One turn moves each row of this set onto another row. After a few examples, where does it send each row asked below?
j767: 32 -27 3 -14 20 -37 3 14 -12 -6 28 -7 29 15 6 9 -4 -1 -26 -7 -24 -3 3 26 -18 27 -13 -21 4 0 -7 4 23 11 -8 3 22
j410: 25 -24 6 -2 1 6 15 -13 -14 23 -15 -2 -20 1 26 -8 -20 15 22 20 18 1 11 -5 10 6 9 19 1 -27 -37 4 1 30 -36 0 10
j649: 7 27 2 -15 -12 4 -24 -21 -4 -1 -8 -1 -36 -17 7 -19 -3 7 24 15 -8 -6 29 8 -11 4 6 16 -2 -30 -5 34 15 13 -8 11 -1
j103: -1 -3 25 -13 9 -32 -30 33 -16 26 -21 12 17 2 -7 -25 11 -10 -6 11 -4 41 -23 -4 -2 7 -3 6 0 5 22 -6 17 -5 -10 9 1
j740: -35 -7 -8 28 -3 -10 -2 -10 11 16 -2 17 -11 -12 -7 24 -7 -5 20 11 21 -15 8 -12 -8 -1 1 -17 -4 -22 -45 -9 -1 28 -37 21 0
j511: 16 -12 7 -10 15 -30 14 16 -7 -1 22 5 45 18 3 2 -20 -18 -36 -24 -30 4 6 20 -9 11 -16 -3 8 6 4 1 7 1 -4 9 22
j631: 5 -48 -2 8 38 -30 -1 20 8 20 -9 21 12 -4 -9 13 7 -7 -16 -23 -23 21 -28 13 2 16 3 -27 5 -5 3 -6 13 28 -4 19 7
j987: -34 -16 -19 26 -3 0 -2 -13 17 14 -1 42 -14 -18 -12 5 -9 -1 18 19 12 10 3 -6 9 -7 -5 18 -7 -25 -32 -6 2 34 -33 18 10
j265: -38 19 -26 25 -23 5 -6 0 20 -10 -3 -2 2 -12 -9 -14 -23 23 17 5 11 -10 -1 -14 -3 14 6 -9 8 -11 -29 12 -13 19 -29 2 3
j539: 7 18 -19 8 -5 15 3 -28 -9 2 4 24 -23 -7 0 -13 -7 3 23 7 -19 -3 22 17 19 7 16 -7 7 -35 -16 44 13 7 -14 3 14
j773: 16 -9 12 -5 20 -25 -2 30 -6 -19 19 0 31 20 -5 1 -13 -13 -30 -19 -24 4 1 36 -4 10 -16 -21 -10 -3 4 5 20 9 3 5 23
j975: -18 0 -1 4 -7 -14 -4 -26 0 17 17 -16 -18 20 7 16 8 2 12 29 8 -16 21 -8 15 9 11 -31 -2 -22 -11 0 16 40 -36 16 5
j708: 3 -34 18 5 24 -23 0 17 3 26 -8 17 21 13 -12 10 -8 -12 -26 -40 -28 25 -23 22 11 7 6 1 22 -10 12 2 7 10 -4 18 12
j49: 18 6 33 1 -9 -13 -30 35 0 3 16 26 -2 27 -16 0 31 -15 -13 12 -15 34 -10 -10 -7 19 -12 13 1 4 -11 2 -14 -8 7 26 9
j746: 14 -14 -1 -1 -6 -6 13 -12 7 4 -2 -11 -24 15 24 4 -21 13 29 7 17 -13 2 -9 10 11 7 18 -14 -29 -40 -8 17 49 -19 -5 15
j424: -18 -4 -6 18 -4 4 22 -5 -10 15 5 42 -18 -31 -5 9 4 -7 21 10 13 5 18 -14 9 -7 -6 -3 -5 -27 -40 -3 -9 27 -15 21 3
j889: 9 7 20 14 4 -34 -16 27 7 -13 5 29 -7 10 -23 1 28 12 -1 3 -25 25 -7 4 -21 28 10 11 19 13 -16 21 -6 -27 5 16 9
j509: 35 18 6 -17 -1 -31 -6 22 1 1 21 -3 -2 12 1 12 -11 -35 -14 -9 2 24 -18 -4 -25 9 -3 1 7 3 -19 -8 -17 -1 35 8 12
j531: -7 -9 37 8 14 -30 -19 29 -2 8 -12 -2 12 6 -14 -12 1 -4 -23 13 -7 30 -26 2 -8 -3 10 0 -2 27 23 3 7 -11 -16 2 -7
j197: 3 -12 -5 -10 -3 -7 -1 -12 2 9 -6 -10 -33 41 27 -14 -16 25 27 11 9 -7 9 1 15 7 3 3 7 -28 -31 4 5 29 -42 9 5
j920: -5 11 -24 -12 -11 9 9 -24 13 14 12 -17 1 -4 7 17 7 -5 3 14 17 0 25 -17 20 11 -12 -15 -8 0 6 -4 13 47 -16 27 13
j840: 23 7 18 -10 12 -27 24 16 11 -6 9 16 22 27 13 0 -8 -21 -6 -17 -18 17 -10 1 -35 8 -2 8 12 16 -13 -7 -21 6 30 6 2
j130: 7 7 44 14 8 -22 -11 25 2 -12 9 18 -7 16 -23 3 29 -14 -13 5 -24 14 -17 17 -16 16 -5 15 10 21 -17 6 -11 -12 11 27 4
j205: 35 -3 0 -7 8 -12 -18 29 -7 -1 13 2 34 4 -1 9 -23 -32 -23 -26 -18 -3 -10 16 -9 15 -21 -14 -13 -3 -14 7 23 -6 -1 4 22
j943: 23 7 21 -13 8 -34 17 29 2 -19 10 -5 4 21 6 0 -13 -13 -7 -18 2 13 -23 15 -26 6 -11 2 7 16 -19 -13 -12 5 31 4 3
j187: -9 7 -9 12 -38 27 -19 6 24 1 -9 -5 -14 -16 -12 -1 -19 32 15 -13 17 14 -2 -14 11 8 3 13 3 -26 -6 21 0 14 -17 4 -4
j70: -24 8 -15 9 -4 -6 0 -28 5 5 14 -1 15 1 0 12 4 2 18 29 7 -9 16 -4 14 12 7 -15 -19 -20 0 2 36 47 -30 0 21
j76: -6 -15 48 6 4 -33 -9 29 -10 21 -10 7 15 0 -7 -13 -1 -2 -19 -10 -23 23 -20 -10 -7 0 20 6 7 8 26 1 5 -6 -8 0 -13
j886: -25 17 -20 7 -25 1 -9 -13 11 -11 13 -6 -13 -5 -10 -12 -21 30 12 17 18 8 -10 -24 12 0 10 24 7 -7 -16 17 -3 14 -30 -10 7
j127: -2 21 -8 1 -9 -4 -6 -30 -6 -15 17 17 -44 6 0 -4 -3 4 27 5 -16 -21 9 9 15 4 4 18 -1 -29 -34 30 21 10 -18 7 10
j362: -8 10 -1 3 -5 13 8 -29 -16 13 14 -6 13 1 2 14 27 12 18 29 16 0 12 -16 21 18 10 -21 3 -9 -3 16 18 34 -30 5 13
j958: 29 -7 1 -19 8 17 -6 -12 8 5 -12 -2 -13 20 29 8 4 8 25 10 20 -4 23 -11 -8 9 -15 24 -14 -15 -35 7 10 34 -31 22 8
j615: 7 8 53 11 8 -26 -13 22 -3 -5 4 22 16 18 -13 4 26 -7 -9 -2 -29 16 -2 -2 -31 19 11 22 11 7 -9 12 -10 -9 8 17 4
j294: -8 15 -22 11 -21 10 8 5 0 -9 6 -5 12 -13 -4 -2 -26 32 11 2 30 14 10 -24 9 5 13 6 8 -19 -27 21 -12 11 -25 -13 17
j475: 42 -9 6 -15 1 -37 17 18 9 -11 15 8 -12 22 17 -9 -9 -1 3 -6 -18 15 -13 8 -32 18 -2 -3 10 15 -20 -4 -11 -5 26 -4 -1
j360: -24 -3 -18 8 -13 -3 -4 -2 3 19 -3 22 -11 -36 -17 24 -11 -2 5 -8 25 4 24 1 13 -11 -24 6 -5 -25 -19 -3 18 10 -32 31 8
j523: 20 -23 4 2 17 -12 -19 30 4 28 -23 3 18 -7 -7 -11 -8 -22 -17 -21 -26 24 -29 22 13 30 -1 0 4 -12 7 -1 11 27 7 21 23
j683: -20 22 -23 1 -5 -8 -9 -17 -1 -8 -6 13 -30 5 4 -32 -17 16 28 6 -14 -13 17 20 5 9 1 5 14 -29 -30 26 4 8 -30 14 10
j807: 6 -34 16 10 38 -25 -9 30 13 15 -21 10 6 10 -12 3 -11 -16 -25 -17 -17 32 -21 33 4 4 9 -5 2 -9 10 -2 4 24 0 20 12
j124: -16 -22 17 14 9 -46 -12 42 -2 11 -10 11 9 -19 -15 -15 3 14 -24 5 -14 29 -17 -21 -7 9 13 -6 0 20 15 -1 4 -7 -16 3 -6

j424 moves to -> j362
j76 moves to -> j708
Now these:
j975 moves to -> j197
j807 moves to -> j773
j649 moves to -> j187
j49 moves to -> j103
j631 moves to -> j767
j987 moves to -> j70

One turn moves each row of this set onto another row. After a few examples, where does it send each row asked below?
j290: -32 6 -1 24 -13 -19 -8 -25 11 4 6 -13 -27 14 16 5 -16 11 12 -11 -8 -37 10 -17 -22 12 7 -6 33 5 7 -22 9 13 18 -25 6 -3 10 7 -8 -34 3 12 7 12 -36 -8 -9 -4 -10 -14 3 -2 7
j371: 25 -3 -17 -26 -11 22 8 4 -3 2 5 11 -10 5 -19 -8 6 -11 2 -22 -14 37 -10 26 -11 -13 -24 11 -29 -7 -15 17 -30 9 -15 9 -2 -5 6 -10 -9 28 -10 -12 1 -18 3 -19 19 23 13 -12 -2 9 -26
j422: -37 5 5 15 -12 -20 12 -12 5 -3 12 3 -21 -10 16 6 -14 0 1 3 -10 -33 5 -21 5 -2 14 -1 15 21 -17 -3 20 3 34 -18 23 -22 15 2 -19 -32 -2 6 -22 17 -46 1 -20 8 7 -10 1 -8 8
j921: -34 1 2 21 -9 -19 -12 -18 14 -5 1 -1 -26 -1 19 9 -7 6 10 -7 -5 -31 17 -13 -18 -1 7 -5 33 18 12 -20 8 8 25 -31 11 -4 13 -13 -11 -28 5 2 -13 19 -42 -14 -5 5 1 -6 14 -12 12
j835: -39 11 5 15 -11 -30 5 -20 -2 8 23 -12 -14 -5 17 4 -9 8 -5 3 -19 -33 8 -31 -1 -12 15 -13 14 4 -26 -15 22 16 20 -20 14 -25 7 1 -8 -23 0 16 -7 14 -44 1 -13 10 -2 1 7 -12 4
j440: 6 -43 10 7 1 24 19 1 -21 -10 11 -4 14 13 7 -4 3 12 3 -12 13 40 15 11 11 12 -2 10 -15 -6 17 -8 18 -16 -4 16 -12 23 -10 -12 31 29 10 -12 -6 19 10 -6 -16 25 35 24 -5 -4 11
j179: 19 -46 4 -1 14 17 13 1 -7 -18 21 -11 3 28 3 -28 13 14 -6 -13 23 20 1 10 30 0 2 10 -9 8 20 13 26 -4 -3 30 -12 9 3 -15 35 24 13 -1 22 19 6 -12 -5 6 23 0 -2 -19 -8
j60: 10 -37 20 1 -4 7 15 -9 -9 -6 7 -1 -7 9 10 -12 7 -10 -3 4 10 47 8 7 25 5 -22 19 -28 -4 0 27 0 -16 -4 16 -6 0 20 -4 27 16 12 -13 10 21 13 -3 -7 27 32 -8 -1 3 -12
j320: 14 -14 27 -21 -12 36 -9 -18 -19 5 -4 4 3 25 -6 -4 -16 -17 8 -20 11 34 20 7 40 1 -6 9 -28 -8 -7 11 -32 10 -16 13 3 -16 -18 -29 0 20 -1 17 -8 -6 18 -1 -3 -6 -4 5 -12 -24 -3
j699: 14 -8 14 -11 6 41 10 -16 3 -6 6 -23 3 25 -5 1 5 -14 14 -35 -8 7 0 -1 44 -11 -1 7 -14 12 -8 22 -6 -10 -20 28 -10 -19 -23 -22 20 31 -2 10 -3 -9 4 -2 -6 -11 7 -2 -17 -29 1
j339: -43 3 3 14 -9 -27 -8 -16 7 7 16 -6 -16 15 19 4 -8 7 4 -1 -12 -33 19 -22 -11 -2 16 -20 32 -4 3 -29 12 15 17 -29 8 -6 16 -3 -4 -31 10 17 1 19 -39 -15 -7 -4 -3 -3 14 -6 10
j37: 20 -8 -35 -12 -11 38 13 9 4 -9 8 12 24 -3 -10 -8 12 -5 -10 -18 1 18 -19 19 4 -17 9 6 -14 -5 -11 -26 7 7 -33 14 4 -1 1 10 -12 11 -35 -18 -22 -23 5 -14 14 19 -13 8 -2 -2 -19
j814: 25 -20 9 -15 -7 37 -4 -5 -11 14 -32 5 -11 23 4 -4 -7 -6 -6 -31 -13 4 -24 -6 41 -19 17 -4 -19 3 -2 0 -17 -12 -23 16 -16 -20 -16 -23 8 7 -11 3 -17 -9 12 2 5 -9 -21 -2 -4 -17 5
j439: 15 -7 -26 -19 -9 43 28 15 -21 -5 9 9 19 7 -15 2 -5 5 10 -37 -14 32 -5 18 -13 -5 1 -5 -26 -13 -14 -13 -13 -5 -11 15 -1 4 -22 -14 -10 32 -17 -8 -22 -18 -1 -15 7 18 13 14 -13 1 5
j391: 11 -24 -29 10 15 -2 12 9 -7 -5 -2 -3 3 21 -15 -8 5 12 -1 0 28 30 11 34 -16 8 -8 -1 6 6 7 -9 -17 11 -22 23 -4 15 26 3 15 -1 -2 -19 -13 -19 41 -10 11 12 4 33 -2 -3 7
j382: 15 -39 15 3 -5 24 8 -7 -1 -14 11 -8 15 3 20 -13 7 -8 -6 4 17 22 -4 -5 41 -13 11 22 -18 0 15 -15 40 -8 -25 18 -4 13 1 2 30 14 -10 -8 -11 11 16 1 -9 22 2 15 3 -6 -11
j53: 27 -5 -39 -25 6 37 28 15 -5 -12 19 5 11 27 -23 -19 9 9 -1 -36 -4 11 -18 21 4 -14 2 -5 -17 5 -16 7 -7 2 -9 29 0 -13 -4 -10 -9 24 -16 -1 5 -18 -8 -22 17 2 3 -12 -16 -18 -13
j623: 14 -21 -8 8 8 18 4 -12 5 -17 -12 21 -9 19 -24 -6 27 -4 -6 -14 13 45 12 29 -12 25 -21 -1 1 -3 2 0 -33 0 -16 11 -8 2 28 -1 9 7 3 -20 9 15 18 -14 10 26 17 7 9 -11 -17
j104: -30 13 -4 6 -6 -32 1 -5 14 -6 21 -10 -32 -15 -5 8 -14 -7 -13 6 -7 -36 3 -13 -22 -12 18 -9 19 -13 -11 -21 20 22 26 -9 17 -4 10 8 -14 -33 -4 14 2 -1 -39 -13 -2 11 -4 2 6 2 3
j271: 11 -45 -20 14 8 17 -6 -3 -8 16 -27 13 -5 19 -15 -8 11 6 -35 -20 21 26 -12 28 16 7 11 -4 15 -1 13 -11 -17 -9 -16 21 -16 10 16 5 23 -18 0 -20 3 4 24 -14 -1 2 -8 7 7 -6 5
j906: -37 -1 11 12 -8 -28 -8 -14 21 -8 8 -12 -36 2 16 10 -10 1 -3 1 -3 -37 12 -12 -18 -1 12 -22 27 0 3 -24 11 12 28 -23 -2 -4 10 -2 -8 -32 3 10 7 16 -35 -15 5 -3 -9 -7 12 -11 19
j491: -23 14 -15 23 -9 -25 8 -14 7 1 20 -13 -28 2 2 -4 -20 10 5 -2 -13 -36 -2 -17 -32 -4 10 0 20 -2 -5 -19 22 28 26 -8 19 -3 6 14 -14 -30 -8 19 1 2 -41 -5 -11 8 -8 -8 5 7 -10
j854: -29 6 2 24 -15 -20 13 -23 6 -4 21 -14 -23 -1 19 -5 -14 16 6 0 -12 -37 6 -29 -7 7 12 0 14 13 -14 -13 27 12 26 -18 17 -21 10 15 -17 -28 -4 12 0 12 -45 7 -15 12 -3 -13 -1 -5 2
j276: 18 -41 13 2 -4 17 4 -12 -29 -6 18 -6 2 14 5 -24 -10 3 -12 1 33 51 24 9 28 0 -10 17 -31 -6 5 -2 7 18 3 20 2 1 -2 -21 22 17 2 2 4 20 10 -5 3 27 12 15 0 -15 -8
j65: -34 16 -3 22 -15 -15 13 -18 10 0 6 -11 -23 21 8 12 -28 0 12 -10 -14 -36 2 -25 -17 2 9 -12 19 -2 -12 -16 3 5 25 -11 14 -14 8 5 -14 -43 -4 23 -6 10 -36 -2 -11 -9 -15 -22 -9 2 6
j142: -37 13 3 6 -10 -22 15 -9 13 -10 6 -6 -30 8 6 14 -19 -6 -2 0 -13 -36 7 -16 -14 -9 16 -29 11 -6 -17 -19 4 4 32 -14 7 -18 10 -2 -15 -40 -7 19 -9 7 -35 -10 6 -9 -16 -16 -1 -8 18
j349: -31 8 12 4 -13 -26 3 -13 10 -12 25 -15 -29 -17 15 7 -10 -2 -4 7 -11 -39 9 -23 2 -1 17 -9 14 4 -18 -13 23 8 24 -19 16 -22 10 8 -15 -25 -2 9 -4 6 -44 -2 -6 13 0 -3 4 -11 13
j227: -38 11 -11 17 -8 -35 0 -13 5 11 22 -7 -19 -4 0 6 -11 6 -9 -1 -13 -32 3 -18 -24 -18 13 -15 24 -8 -16 -22 17 30 22 -14 14 -7 10 4 -6 -31 1 19 0 7 -39 -10 -10 9 -6 7 13 1 -4
j993: 15 -19 32 -13 -6 36 14 -2 -23 4 -14 11 2 15 -5 0 -6 5 10 -32 -13 19 -6 1 21 0 5 -4 -24 5 -12 17 -11 -12 -7 20 -11 -5 -31 -26 9 34 3 13 -13 3 18 12 -27 0 14 17 -13 -20 6
j912: 23 -12 -25 -18 -11 31 11 0 -25 -2 16 10 10 9 -17 -19 -8 5 -10 -22 15 46 9 23 5 -7 -10 7 -38 -7 -22 -8 -21 27 -4 15 11 -17 -7 -17 -17 20 -21 -4 -9 -13 0 -14 24 25 -3 4 -7 -15 -14
j311: -43 16 -6 8 -12 -21 11 -9 4 5 12 0 -11 20 8 10 -18 0 4 -4 -19 -35 10 -25 -13 -11 16 -26 18 -13 -16 -25 4 12 20 -16 15 -16 15 -1 -15 -38 -2 24 -12 10 -41 -12 -3 -10 -10 -8 2 -2 7
j470: 1 -28 -10 0 2 20 -10 -10 -12 8 0 16 10 22 -31 -5 0 -7 -20 -12 37 49 27 36 13 19 -11 4 1 -14 -2 -3 -39 16 -10 20 7 5 7 -5 4 -1 2 -4 5 -1 28 -15 -4 5 2 10 -7 -13 -3
j506: 6 -30 -13 5 9 22 9 7 -15 8 -11 25 7 7 -34 0 11 17 -16 -30 12 34 -2 38 -21 17 2 -7 9 -4 -4 3 -22 3 -7 19 -10 20 -6 1 7 12 6 -12 2 -1 27 -9 -21 10 17 26 -5 -8 3
j704: 28 -3 28 -13 -1 29 17 -17 0 -19 -16 8 -16 30 -6 -3 0 -24 21 -16 -13 29 -1 -8 18 -7 -17 1 -36 -8 -9 17 -26 -7 -14 24 -5 -15 -2 -28 9 22 -3 12 -9 12 13 1 7 11 8 -2 -5 -15 -20
j596: -28 10 -10 13 -8 -28 -4 -6 12 2 7 3 -33 -11 -4 6 -19 -3 1 -4 -10 -34 -4 -8 -29 -18 12 1 27 3 6 -12 17 30 32 -15 22 6 6 -6 -16 -28 0 16 -13 5 -39 -17 -15 5 1 1 12 5 -8
j848: 1 -22 -34 12 22 24 6 -4 10 -3 11 -10 8 20 -40 1 21 -3 -16 -28 19 28 4 41 4 8 -5 2 22 0 2 6 -13 1 -15 37 -7 13 5 4 23 5 2 -11 12 -9 16 -26 -5 1 11 7 -9 -13 -6
j100: 24 -35 17 -3 3 -8 0 5 -23 3 -2 -15 -10 22 24 -9 -1 6 4 4 33 26 0 7 26 13 -5 8 -13 17 13 10 17 1 -19 15 -2 10 14 -14 35 10 14 -6 -1 -2 27 4 -9 8 25 30 -9 -7 4
j161: 24 -5 16 -15 -1 17 14 -2 -16 -9 -5 -13 -2 24 20 -3 -12 -1 31 -8 -2 10 4 -8 27 -12 -2 4 -30 21 -9 8 -11 -3 -28 15 -4 -20 -7 -26 9 27 -6 2 -30 -21 28 15 13 0 -3 18 -12 -18 13
j663: 31 3 -33 -26 -6 13 16 23 -22 7 -5 6 -2 17 -7 0 -5 2 4 -22 10 18 -21 24 -5 1 -5 -8 -24 10 -25 3 -20 13 -26 14 10 -15 9 -10 -11 9 -17 -9 -22 -41 15 -5 15 4 2 18 -21 -4 -4
j416: -35 16 -6 18 -9 -17 18 -7 10 -9 -1 2 -21 10 3 17 -28 -11 9 -4 -11 -30 4 -22 -17 -17 10 -11 17 -2 -8 -12 5 3 36 -4 21 -8 11 -15 -17 -42 -6 19 -26 15 -40 -9 -4 -3 -10 -13 0 0 6

j906 moves to -> j104
j339 moves to -> j227
j439 moves to -> j993
Now these:
j161 moves to -> j100
j416 moves to -> j422
j37 moves to -> j814
j848 moves to -> j53
j371 moves to -> j704
j912 moves to -> j320
j854 moves to -> j290

